Each path below is one point turned by a fixed rotation once a step. After each direction that follows a path, write how fast that rotation turns it, in degrees per step (0 if it stays still).
Each turn is a multiple of 5 degrees from 10 to 175, or 0.
Each row of a path follows its step; steps can be skipped.
Rotation 1:
step 0: [  4 -11  16   1  -8   5  20   7   4 -17  -6   5   3   0   3   8   7   4
   2  -7  -3   8 -12  -2  14  -5 -12   3  -2  -2   9   5  -9  -1  -9  -8
   7   4  17  -2   7   1]
step 1: [ -1   3   8   7  -8  -8  -1   2  -4  -8  10 -11  -4  -3  -2   0  -8   3
   5   0 -12   4  10  -7  -6  12  11  17  -2 -15  -7  11   1  10  -4   0
  -3  15   5   7  16  13]
step 2: [  3  12   7  -2   4  -7  10   2  -1   0 -11   9   4   0  -8   8  -8  10
  -6   3  13 -17  -2  -1  -7   8  10   4  -4   6  -2  12  -8  -5  10  -7
  11  -4  18   1  13 -12]
step 3: [ -5   6  13  -8  -6   2   4   1 -10  -7   6   8 -13  10  -2   4   8  12
  -8   7   7  -4   7  10   4   8   3  -2  10  -4  -4  -4  -3  11  -2   7
 -11 -18  -4  12   5  18]
step 4: [  5   9   3  -2   0  -7   5   0  -2 -11  -5  11   5  -3   9  -4   9   6
  14  -4 -10   0  -4 -10   7  -5 -12   4  -2  16  -2   7  -7  25  14 -12
  -1  -8  -1   8   3  -7]
step 5: [ -6   9  -7   5  -2   9  12   7  -1  -2  -1 -12  -2  16   6  16   2   3
   0  -3 -14   1   5  -9 -10 -11   6   2  10  -9 -18 -10   4   1  11  -2
   5   1  -7  10  12   5]
step 6: [  0 -11  11   5   1 -24  11  -1  -1  -3 -11   5  15  14  -4   7  -6  -9
   3  -6   1  -4   9   7 -19   0  -7  -1   2   9   3   1  -2   0  14  -3
  -3  -7  -3 -10   4   3]
step 7: [ -5   2  20  11   5  11  -4   1  -3   3  -2   5  -3   8   8  -1  12  -2
 -10  -2  -7  -4  -3  18  -1   7   1   3   9 -13  -2  14   8   0   5  -3
  -5   0 -23   5   5  -9]
step 8: [  0  -3  -3   1   2   3  21   8  -2   1   0   2  13   9   3 -21   0  12
   9   6  -6   5 -16   6  -7   1  -6   5   7  -4   3   5 -23   2   1 -13
  -1  -3   0  -7  -9   0]
step 9: [ -4  -7  -9  -5  11   8   2  -4 -15   3  -2   1   3  -4   8  -4  -7  -4
  -4  -1 -15  -2  -5  -1   1   1  18   3  -5 -11  -3   5   0   4  17   5
   0   4 -10  -5  15  24]
step 10: [-16   3  -1 -11   9   4  -2   0  12   8  -6  11  15   5  -8  -3   1   4
  -6 -12   9   1   5  -6 -16  -2   2  -7  -1  16   2  14 -14   0  -3  -5
  13  -1  -8  -4   9   5]
Directions:
[ 5  6 -4  2 -1  0  2 -3 -1  4  1 -3  1  1  2  1  0  0  2  5  0 -1  0  0
 -3 -1  3  0  3 -1 -4 -1 -5  0 -2 -2  1  4  0  0 -1 -6]	115
[-3  2  3  3 -1 -1 -1 -3  2  3  0  1  1  2 -4  3  3  0  0 -1  4 -5 -3  0
 -6  3  3 -1  1 -2  5  1  4  3  1  5  0 -1  1 -1 -3 -3]	85
[ 0  7 -2 -1 -4 -3  0 -1  0 -2  0 -3  0  2 -2 -2  1  4  0  2  0 -2  7  1
  4 -2 -2 -4 -3  2  1 -1  2  1  4  2  4 -2  0  2  0  0]	40
